Each row is where one point has got to under a steady rotation. How many steps took it there?
The counts run from 0 to 359.
[155 123  93 126 121 155 115  88 137 101 124 138 113 120 158 163 126 116
 128 100 137  94 119  96 139 158 128  96 104 128  81 138 123 147 123 110
 148 112 126 146 139 147 206 159 132  93  82 178] | 92
[134 134  75 114 151 149 118  91 119 157 126  87 160 134 122 126 104 120
 135 103 142 112 118 106 109 132 142 155 142 139 126 127 102 150 109  63
 121 115 129 116 108 171 211 123 112 158  70 152] | 317
[153 111  87 173 133 139 111  93 165 101 118 112  99 116 146 136 132 135
 145 106 125  94 103 127 140 128 157 111 121 158 108 147  92 141 133 119
 129 107 142 126 124 168 227 149 120  96  93 156] | 77
[151 140 140 108 115 149 125  96 146 151  98 152 142 154 140 210 126 152
 122  91 100 140 102 112 121 130 142 118  80 112  99 121 133 109 103 113
  91 135 179 121 109 158 175 114 117 115 105 179] | 124
[128 115  93 120 171 120 142 100 130 107  89  92 144 109 172 108 106 126
 108 149 127 114 107 128 131 168 150 137 119 150 126  93 119 163 125  88
 140  91 111 126 113 201 170 130  67 140 103 135] | 292
[123 136 115 112 176 111 116 128 121 115  74 103 126 134 166 140 145 164
 122 128 127  99  89 135 147 179 138 135 103 157 144  87 123 138 127 103
 148 111 113 110 117 188 154 127  51 135 141 133] | 275
[130 128  94 118 166 130 140  95 128 101  98  79 169 114 161 127 102 123
 114 138 145 110 116 112 130 172 143 145 123 139 137 103 123 157 121  70
 148 101 113 131 108 194 178 136  76 145  99 140] | 296
[160 104 131  79 168 109  57 124 126 118  99  95 164 128 103 157 124 185
  95 130 107 142  98 119 136 150 128 107 152 112  99 170 122  96 117 121
 120 118 130 109 112 155 158 124 135 148  78 118] | 191
[161 136  87 163 151 100 131  91 150 112 113  95 135 113 122 132  87 188
 178 122 135  83 107 121 130 142 135 151 118 111 155 130 101 141 118 109
 103 130 151 109 109 176 173 153  94 125 100 153] | 51
[155 137  58 130 166 103 149  87 114 110  92 126 111 118 150 126  97 184
 133 153 134  87 105 112 115 153 128 142 104 128 151 116 109 169 127 102
 103 128 140 115 121 177 131 147 104 150  94 172] | 37
[147 120 116 120 144 135 129 114 145 141 108 156 169 135 125 198 121 160
 116  75 110 144  74 128 156 111 155  98  86 113  93  97 141 101 111 121
  87 116 161 116 103 142 163 128 112 111 131 172] | 135
[192 104 145  74 174 106 131 121 127  86 130 126 154 100 103 161 135 191
 113 136 111 159 107 123 137 158 119 122 152 118  95 152 106 111 123 126
 109  94 127 114 113 154 144 138 114 118  65 144] | 176
[106 115 109 103 143 135  30  97 125  95 104  74 155 143 127 135 140 169
  95 117 127 145  83 110 147 126 138  76 140 138 111 112 115  99 115 140
 137 117 125 132 120 156 135 121 134 129  80 122] | 212
[115 118 101  79 150 134  73 101  90  99 120 109 125 167 156 125 126 175
 106 113 116 141 107 121 134 134  96 120 110 112 138  69 105 130  97 132
 138 120 109 140 106 154 114 136  98  94  63 152] | 236
[135 125  80 110 157 141 127  91 118 153 125  93 132 126 130 115 110 116
 131 121 127 115 123 115 111 135 151 161 137 153 120 126  93 159 108  67
 112 100 125 121 105 175 205 118 105 147  62 155] | 315
[190  91 141  80 161 108 109 121 131  94 123 121 166 109 107 152 117 187
 114 134 116 159  98 135 134 153 115 113 156  99 106 154 111 108 116 142
 111 104 133 110 107 162 161 125 118 137  66 136] | 180
[155 136  91 145 155  89 130  86 125 106 106 107 138 121 134 145  96 187
 172 142 137  80 110 113 132 151 129 163 100 106 158 133 107 151 127 101
 112 134 147 116 111 171 164 151  91 129  97 168] | 47
[109 127 109  87 137 148  75  88 104  89 119  98 111 166 155 119 144 177
 103 119 113 153 110 114 126 131 107 116 120 140 138  72  94 126 103 130
 130 112 118 145 114 158 109 130 106  91  54 145] | 232
[ 77 152  82 107 166 146 108 119 101 124 117 102 142 145 134 108 134 159
 131  93 161 114  62 113 134 128 134 112 122 159 144  91 102 153  97  92
  92 107 130 110  88 133 153 120 101 143 103 171] | 6
[127 129  91 136 162 132 149 100 151 100  93  82 156 103 161 107 105 137
 125 128 141 121  96 135 135 161 147 123 133 156 136  82 121 154 118 105
 133  93 119 122 114 205 168 133  67 138 112 128] | 289
[158  98 146  80 167 108  46 122 118 102 111  86 142 134 107 155 132 176
 118 131 121 129  84 122 151 158 132  87 138 132  97 155 120  89 111 130
 122 112 132 115 111 145 156 125 128 149  80 131] | 197
[158 107 115 110 158 133 144 117 140 113  97 169 149 135 140 198 139 160
  83 113  99 149  80 134 149 125 162  98  83 134  91 103 137 106 129 113
  88 109 160 119 113 146 151 129 116 125 138 170] | 142
[158 130 116  92 116 147 120 100 131 153 116 155 130 143 140 186  94 133
 126  84 102 112 112 103 123 151 128 106  81 103  75 122 143 132  86 108
 100 124 154 138 111 149 175 141 127 100  85 180] | 114
[135 145 137 115 119 142 128 102 156 157 107 140 154 143 125 200 138 168
 128  80 102 143  99 109 131 117 153 120  93 128  90 106 125 108 104 113
  86 124 173 122 107 155 162 116 110  95 115 174] | 128
[134 127  72 160 127 154 109  86 165 115 113 119 120 121 149 141 136 131
 118  96 123 102 109 107 130 129 153 105 125 151  96 148  98 148 136 109
 143 111 130 137 134 169 219 154 133  88  94 158] | 83
[165 129 133 101 118 154 123  97 139 147 108 160 128 151 145 201 103 138
 124  92  99 124 105 112 120 145 131 103  79 108  91 119 142 119  88 113
  92 134 175 127 109 155 175 126 125 116  98 182] | 119
[156 121  84 165 165 105  97 104 144 115 106 101 113 131 136 149 121 156
 141 125 112  71 112 117 142 139 160 145 106 141 123 160 103 138 138  79
 125 121 138 117 117 166 211 165 115 107 113 152] | 65
[138 135 125 117 140 130 133 110 154 152 111 149 154 132 116 194 126 169
 121  75 101 144  84 119 147 112 163 105  88 133  78  95 128 106 109 119
  75 109 161 118 109 142 154 131 113  91 122 175] | 133
[136 128 130 109 141 123 130 112 144 157 111 152 145 133 121 195 130 166
 121  84  95 140  88 120 149 112 161 108  82 131  71  99 127 111 110 113
  78 106 159 121 103 139 157 123 107  87 117 179] | 132
[152 122 111 124 153 147 151  91 133 102 132  77 153 114 142 114 102 111
 155 123 153 118 113 120 124 157 137 145 137 145 140 105 106 150 103  80
 127 104 133 120 102 177 197 131  84 153  69 150] | 306
[ 86 138  77 100 164 142 104 119  85 118 111 118 144 146 144 114 125 148
 127 103 167 106  60 122 138 134 128 109 108 147 147  91 109 156 102  98
  99 115 133 109  87 129 161 121  96 162 108 178] | 8
[130 153 127 100 159 135 102 127 111 137 103 106 125 162 142 136 144 201
 138  82 125 125  96 131 128 153  96 144 126 134 172  73 104 125  97 123
 123 132 123 108 102 177 139 129  62 110 112 139] | 256
[125 135  42 127 132 130 106  72 119 156 115 126 110 120 115 164 131 148
 157  94 142  91  95  93 125 120 155 120 104 162  91  95 120 137 132 108
 108 101 131 138 137 144 168 135 126 155  87 174] | 343
[133 133 105 111 182 119 115 135 120 136  72 113 105 140 163 128 130 179
 114 119 118 104  82 143 137 172 131 128 112 162 144  84 121 144 110 115
 129 113 117 104 113 193 153 128  58 136 141 127] | 270
[136  97 136  96 149 115  45 107 128  94 111  78 114 135 121 134 146 173
 112 135 110 145  81 133 142 140 143  78 136 160  98 137 101  91 107 150
 117 103 145 120 118 154 148 111 127 142  71 124] | 204
[160 135  93 151 161  87 137  88 137 114 112 101 115 115 126 133 101 191
 177 139 123  78 113 114 131 144 138 163 107 129 142 132 100 150 123 103
  99 124 143 114 111 170 162 154  91 114  89 164] | 49
[161 130 106 121 102 167 136  77 151 115 120 139  94 124 161 161 128 125
 130 100 116 115 122 101 112 151 126 104 111 139  83 136 111 140 111 125
 126 109 148 143 136 168 198 139 134  86  62 180] | 99
[186 102 109  92 176 126 155 116 137  85 112 148 165 108 128 166 134 182
  65 141 104 171 105 130 133 141 137 114 142 125  96 131 116 120 139 119
 105  90 127 118 123 163 134 146 127 117  86 151] | 165
[113 119 106  95 154 136  44  96 119  88 115  74 128 147 131 129 137 171
  98 115 126 136  89 108 150 132 137  73 131 156  97  92 119 103 106 133
 129 104 118 138 124 146 117 142 132 111  77 126] | 216
[114 125 103  85 139 144  70  93  98  91 121 107 137 171 154 129 128 179
 109 105 127 145 106 114 130 130  93 115 116 108 151  69 106 122  99 133
 140 124 113 137 104 158 115 136  98  95  63 144] | 235
[165 137 101 134 109 175 130  80 153 101 125 131 118 121 151 162 128 120
 134  87 143 103 116  95 123 158 125  90 119 137  91 132 117 139 110 119
 134 115 145 141 137 158 201 155 136  94  74 175] | 95
[149 112 146  97 156 124  54 114 135  96 119  69 133 129 103 146 141 180
 122 117 127 137  82 125 145 149 135  79 153 154 102 139 117  81 105 143
 112 111 146 111 117 150 150 125 134 146  76 121] | 200
[186 118 131  78 179 117 142 120 132  86 121 129 161 107 110 170 145 192
  84 139 108 162 117 117 133 155 126 123 149 128  96 148 112 113 135 110
 108  92 123 119 127 158 139 148 123 109  76 148] | 171
[132 124 106 113 182 121 113 133 118 134  72 120 119 144 166 131 124 172
 111 108 120 103  82 147 141 169 122 123 106 146 154  81 128 138 109 122
 134 121 118 101 107 193 154 126  58 144 145 129] | 269
[159 105 142  83 165 115  46 121 124 102 111  82 157 129 103 157 131 176
 115 122 126 132  87 118 148 158 125  90 149 129 103 153 126  87 109 128
 120 118 134 114 114 148 157 131 130 150  86 122] | 196
[127 137  90 125 167 136 149  93 145 107  99  76 158 110 159 112 106 128
 112 136 138 117 109 116 128 165 151 137 134 159 133  95 122 156 120  74
 136  97 112 127 112 199 169 140  79 130 104 128] | 294
